In the data rows, 128 means zero.
Here are some points:
[169  74 132 148  84 102 139 154 103 152 167 107]
[147 199 164 134 177  84 179 111 100 154 255 102]
[118 132 128 117 104 144 119 128 107 124  94 132]
[170  65 156 121  79 122 145 165 110 171 136 140]
[105 144  99 139 134 131 127 123 105 110 117 114]
[ 73 122  99 124 160 155  67 120 184  86   2 166]
[151 132 160 130 118 102 161 130 110 152 193 126]
[171 195 163 135 142  72 238 100  36 166 255  60]
[127  50  98 157  95 126  32 171 191 117   0 160]
[179  40 157 127 110 123  96 184 149 167  55 157]
[149  29 169 119 121 124  95 179 188 176  67 181]
[146  83 158 133 115 131 129 164 120 157 111 118]
[174  69 176 103 127 130 141 153 132 168 113 165]
[133 121 125 119 138 137 111 136 142 137  97 134]
[134  16 148 110 105 145  72 176 199 134   0 193]
[ 81 164  80 134 121 142 117  96 118  82  86 119]
[137 133 117 135  89 137 134 148  93 127 112  96]
[152 118 145 137 142  99 111 151 146 141 141 122]
[159  53 111 126  66 143 131 156  96 140  67 109]
[132  34 142 141 140 123  45 195 208 156  12 173]
[ 66 187 115 123 143 144 103  98 149  82  91 165]
[ 82 178 105 153 168 131  89 107 177  89 111 134]
[ 88 122  96 133 135 153  72 120 158 105  34 139]
[163   0 134 127  87 126  89 190 157 153   2 162]
[ 95 178 125 100 180 158 120  96 150 111 110 155]
[175 134 179 141 149  86 164 139 128 175 255 125]
[ 47 116  73 143 147 175  38 117 201  80   0 166]
[ 15 174  39 118 117 204  64  85 120  45   0 121]
[ 53 171  79  97 158 189 112  94 149  90  30 141]
[115 115 148  85 100 166 163 115 114 138 111 144]
[185 136 155 159 127  73 169 136 100 153 255  91]
[143  69 143 118 148 128  81 163 182 145  63 168]
[108 122 114 152 149 123  94 122 179 119  87 158]
[151   0 113 146  78 140  55 211 185 148   0 160]
[ 44 140  66 111 125 194  69 100 148  65   0 168]
[150 127 174  84 153 119 164 119 132 157 200 161]
[ 37 192 103  68 154 200  95  68 154  64   3 168]
[130  88 128 122 120 127 120 144 148 134  76 142]
[132 198 147 128 179  98 165  88 122 124 255 115]
[169  82 117 167  95 108 111 159 140 135 119 111]
[151 137 120 125 126 127 152 133 105 125 139 105]
[153 208 211  94 175  91 207  83 104 158 255 146]
[ 87 119  80 136 118 177  96 128 126  91   7 107]
[182  36 162 146 107 112  94 194 150 171  71 136]
[ 90 155 134 104 145 150 137  96 131 105 141 157]
[114 163 129 110 134 147 132 102 126 125 124 133]
[140  26 151  93  88 165  88 166 163 148   0 177]
[175 190 170 141 136  65 224 118  64 152 255  75]
[138   4 117 142  92 136  22 199 196 138   0 180]
[180  40 144 160 134 100  96 192 182 157  80 138]
[145 155 115 131 124 119 169 111  78 118 189  96]
[104 151 119 133 158 142 100 117 176 131  89 162]
[109 135 125 132 101 138 117 111 143 119 122 136]
[120  76 145 143 155 118  39 163 228 133  27 185]
[158  97 132 156 123 120 115 162 143 155 120 127]
[150 148 137 114 147 122 170 129 106 166 217 113]
[138 222 130 122 115 113 226  70  26 119 255  74]
[ 94 194 115 131 156 145 115  84 147 107 139 139]
[138 112 129 123 133 124 122 132 127 123 131 127]
[136 129 125 114 128 137 134 130 120 135 134 136]
[179  90 151 135 146  97 133 155 154 178 150 146]
[158  42 119 159 114 106  53 187 185 154   6 143]
Then 10 other points, each followed by its number:
[148 147 129 137 114 100 153 120  79 124 204  96] 0
[140 183 132 159 169  81 133 123 117 129 247 104] 1
[159 120 155 108  95 123 154 144 101 150 169 123] 2
[ 65 148  71 112  92 179 101  99 126  79   0 136] 3
[119 125 112 132 124 143 157 124  96 126 130 104] 4
[118 134  98 163 115 116  95 136 152 108  90 106] 5
[ 65 132  92 128 131 163  65 114 170  91   0 158] 6
[168 191 139 126 102  99 219  89  20 130 255  72] 7
[146  82 152 102 119 138 124 152 160 153  85 179] 8
[ 77 165 147  85 166 160  98  90 169  99  73 182] 9
Which two of these numbered points are nearest to each point below, looking only along the 4 directions in which the first points spread most? Their numbers follow each, nearest first.
[135 187 118 188 171  85 168 115 100 124 255  69] > 1 0
[117 141  96 157 167 122  94 133 161 112 108 120] > 5 4
[110 148 110 135 116 139 139 116 108 108 115 112] > 4 5
[183 185 149 130 121  86 248 102   8 160 255  55] > 7 0
[153  94 160 133 128 100 150 144 129 155 177 140] > 2 0
[105 149  81 143 123 139 101 121 126  96  62 102] > 5 4
[167 141 130 141 117 102 165 124  92 146 232  78] > 0 1
[159 213 178 131 118  87 237  85  30 149 255  72] > 7 0
[176 222 165 134 127  71 234  89  40 159 255  65] > 7 0
[147 206 149 131 178  91 184  95 100 126 255  98] > 1 0
[191  65 165 125  83 100 142 161 109 173 156 124] > 2 8
[ 65 186 119 109 176 160  98  91 167  99  80 149] > 9 6
[ 80 133  77 114  98 169  95 113 122  85   0 130] > 3 6
[125 148  94 178 143 102 107 133 142 118 133 106] > 5 4
[112 103  99 139  99 137 105 142 120 109  57 115] > 5 4
[ 75 142  80 105 110 182  85 107 128  78   0 135] > 3 6
[171  74 155 137  96 102 134 158 115 155 152 129] > 2 4
[166 129 160 150 160  77 137 139 142 153 241 109] > 1 0
[ 63 111  77 142 142 160  26 125 191  84   0 163] > 6 3
[ 39 144  91  63 110 224 108  90 110  85   0 161] > 3 6
[ 36 200 119 107 172 162 101  89 162  95 101 153] > 9 6
[129 245 148 109 127 100 223  64  24 116 255  83] > 7 0
[171 154 161 157 162  81 168 139 116 157 255 105] > 1 0
[109 116 109 135 146 133  93 131 164 113  72 143] > 5 6
[145 182 123 107 109 140 219  89  43 134 255  84] > 7 0
[133  58 155 103 127 140 103 160 171 149  43 182] > 8 5
[168 191 136 164 114  72 230 109  31 142 255  36] > 7 0
[161 150 147 111 145 112 174 115 105 153 218 103] > 0 2
[130  72 149  90 129 153 107 146 169 145  44 186] > 8 9
[127 113 123 151 140 117  77 157 171 124  74 137] > 5 8
Here are 10 other points, each followed by its number:
[ 67 188  87 106 120 166 110  82 111  74  94 126] 0
[136 201 107 141 140 121 195  98  54 129 255  59] 1
[ 52 120  87 141 149 156   5 120 215  75   0 169] 2
[161 184 189 115 135  89 231 100  72 160 255 113] 3
[202  58 162 128  88  99 158 176 107 174 178 114] 4
[ 84 164 123 128 152 147 118  92 149 115 110 152] 5
[136 211 154  99 166 110 205  76  77 134 255 104] 6
[ 87 250 145  82 193 138 172  59 125  99 253 142] 7
[150  64 130 159 109 107 103 168 119 138  96 125] 8
[128  73 127 160 122 106  71 172 177 124  52 140] 9
The same question for these:
[137 205 123 154 118 103 192  81  38 112 255  69] > 1 6
[177 113 195 100 112 113 219 127  73 184 255 135] > 3 4
[180 103 175 140 127  83 140 156 126 175 217 130] > 4 8
[182  91 153 131 101 100 160 148 107 161 201 109] > 4 8
[139  97 116 148  88 116 119 161 109 143 100 102] > 8 9
[177 146 170 124 127  98 220 115  63 157 255 101] > 3 6
[ 41 142  69 133 160 182  45 105 209  67   0 175] > 2 5
[137 204 152 112 145 100 204  79  74 134 255 108] > 6 3
[ 32 242  73 113 157 182 102  48 130  64  58 108] > 0 5
[127  32 135 136 111 121  51 179 197 132   0 162] > 9 8
[118 177 142 117 170 115 157 107 119 125 206 129] > 6 7
[130  78  89 153 134 135  66 165 172 123   0 121] > 9 8
[195  71 199 121 132  99 141 164 169 191 174 159] > 4 8
[166 203 191 126 147  87 213 112  78 172 255  97] > 3 6
[147 242 208  99 181  80 223  87 106 157 255 133] > 6 3
[114 193 158 111 169 130 139  97 139 135 201 154] > 7 5
[101 155 117 114 150 139 135 107 150 110 128 145] > 5 0
[ 43 116  72 145 133 164  36 119 187  72   0 161] > 2 9
[125 230 131  72 126 152 234  64  26 121 255  91] > 6 1
[138 103 119 146 113 127 125 152 112 137 111 107] > 8 9
[153 184 186 106 129 102 228  99  59 153 255 120] > 3 6
[145  60 114 155 108 112 120 154 136 138  92 118] > 8 9
[175 173 167 137 152  79 197 124 102 155 255 110] > 3 6
[174 117 151 128 113 106 155 142 110 155 193  99] > 4 8
[ 41 122  82 142 118 157  33 111 191  69   0 163] > 2 9
[160 106  89 191 111  97 114 158 117 133 130  88] > 8 9
[128 176 141 122 159 111 167 121 123 129 221 119] > 6 3
[120 150 151 100 175 130 130 118 161 139 147 156] > 5 0
[195  66 154 129 132  89 141 173 129 153 175 129] > 4 8
[132 211 140 147 163  95 181  85  93 114 255  95] > 6 1
